Each row has a name. Each piece below is followed by the name of the row it came from, unless a question asks for something else. Each question is about the rows just above it.

+9.03,-5.25,-7.45,+8.75,-7.42,-8.19,+5.01,-6.87 = K533
-3.78,-4.91,-6.87,+1.45,+7.60,+1.27,+0.74,+1.64 = K202
+5.03,-4.49,-8.44,+6.80,-6.67,-3.03,+4.09,-3.46 = K696
+2.81,-1.60,+5.84,+7.39,+5.07,+7.55,-4.37,-2.78 = K294
+6.43,+2.46,+7.36,-3.79,-7.25,-5.27,+2.26,-3.77 = K771
+5.40,-2.21,-1.45,+5.37,-7.69,-7.95,+5.33,-1.62 = K365
-4.68,+5.79,+8.12,+7.22,-5.95,-3.80,-1.63,-2.49 = K827
+8.65,+5.08,+2.21,-3.09,-4.89,-0.49,+8.95,-2.85 = K72
-7.56,-3.27,+3.70,-4.82,+8.63,+4.04,-6.81,-0.11 = K794
-8.73,+8.85,+4.77,+7.51,-5.63,+3.16,+2.23,+6.62 = K275
-5.43,+6.96,-0.84,+2.62,-3.77,-7.25,+2.26,-5.27 = K18
+5.84,-2.33,+6.97,+7.77,-8.22,+3.10,-8.95,+2.74 = K70
Which row holds +5.37,-1.45,-2.21 read backwards? | K365
-3.77,+2.26,-5.27,-7.25 is which row, read backwards? | K771

-0.46,+1.25,-0.76,-0.07,+0.67,-2.83  K241
+0.26,-2.38,-0.93,+0.47,+0.56,+1.81  K288
-0.12,-2.23,+0.13,-1.02,+1.23,+1.11  K648
-2.17,+3.42,+4.92,-2.51,-2.58,+8.78  K52
+1.25,-0.76,-0.05,-2.33,+0.46,+1.11  K51
-0.32,+7.30,+2.08,-0.55,-1.92,-6.62  K629
-2.23,-0.12 is which row, read backwards? | K648
Which row holds this, read backwards? -1.92,-0.55,+2.08,+7.30 | K629
Which row holds +8.78,-2.58 read backwards? | K52
Which row holds -0.07,-0.76,+1.25 read backwards? | K241
+8.78,-2.58,-2.51,+4.92,+3.42 is which row, read backwards? | K52

+1.37,+5.11,-2.07,-3.79 : K588
+3.92,+6.95,-3.79,-2.07 : K646
-0.80,-3.11,-2.07,-3.79 : K243
-0.80,-3.11,-2.07,-3.79 is in which row? | K243

-3.21,-3.55,-1.75,-3.44,+4.26,-1.37,-3.80,+5.71,+3.59,+0.16,+7.04,+0.01 = K157
-7.14,+6.08,+3.83,+0.78,-5.93,+1.98,+0.50,-6.38,-3.56,+2.56,-6.63,-0.11 = K28
-0.89,+2.30,-5.90,-6.68,+5.01,-3.00,-7.13,+6.08,+3.83,+1.09,+4.29,-0.72 = K286
+1.59,+2.10,+1.73,+0.78,-5.93,+1.98,+0.50,-6.38,-3.56,+2.56,-6.63,+2.94 = K667
-6.38,-3.59,+2.56,-6.63,+5.01,-6.31,-7.13,+6.08,+3.83,+1.09,+4.29,-0.72 = K745
-0.89,-3.08,-5.90,-6.68,+5.01,-3.00,-7.13,+6.08,+3.83,+1.09,+4.29,-0.72 = K69
Which row holds -0.89,-3.08,-5.90,-6.68,+5.01,-3.00,-7.13,+6.08,+3.83,+1.09,+4.29,-0.72? | K69
-7.14,+6.08,+3.83,+0.78,-5.93,+1.98,+0.50,-6.38,-3.56,+2.56,-6.63,-0.11 is in which row? | K28
asked: -6.38,-3.59,+2.56,-6.63,+5.01,-6.31,-7.13,+6.08,+3.83,+1.09,+4.29,-0.72 | K745
asked: -0.89,+2.30,-5.90,-6.68,+5.01,-3.00,-7.13,+6.08,+3.83,+1.09,+4.29,-0.72 | K286
Which row holds +5.01,-6.68,-5.90,+2.30,-0.89 read backwards? | K286
Which row holds +1.09,+3.83,+6.08,-7.13,-3.00,+5.01,-6.68,-5.90,+2.30 read backwards? | K286

+6.02,-3.95,-1.31,+0.73,+2.46,+1.83,-0.04  K511
-3.94,-1.31,+1.14,-1.82,-5.97,+2.64,-2.45  K181
+0.11,-3.54,+1.39,-4.23,-6.63,+2.03,+1.56  K651
-2.42,-1.23,-4.19,-1.81,-0.98,+2.58,+6.15  K719
+4.44,+4.50,-1.10,+2.29,-0.28,+8.31,-3.00  K142
+1.18,+7.32,+1.17,-4.54,-0.54,+0.86,-2.60  K111
+1.30,+2.61,-3.91,+4.42,-1.60,-5.93,+0.52  K675
+2.56,+2.09,-2.26,-3.53,+1.06,-0.78,+2.26  K868
Which row holds this, read backwards? +8.31,-0.28,+2.29,-1.10,+4.50,+4.44 | K142
-2.26,+2.09 is which row, read backwards? | K868
-1.31,-3.95 is which row, read backwards? | K511

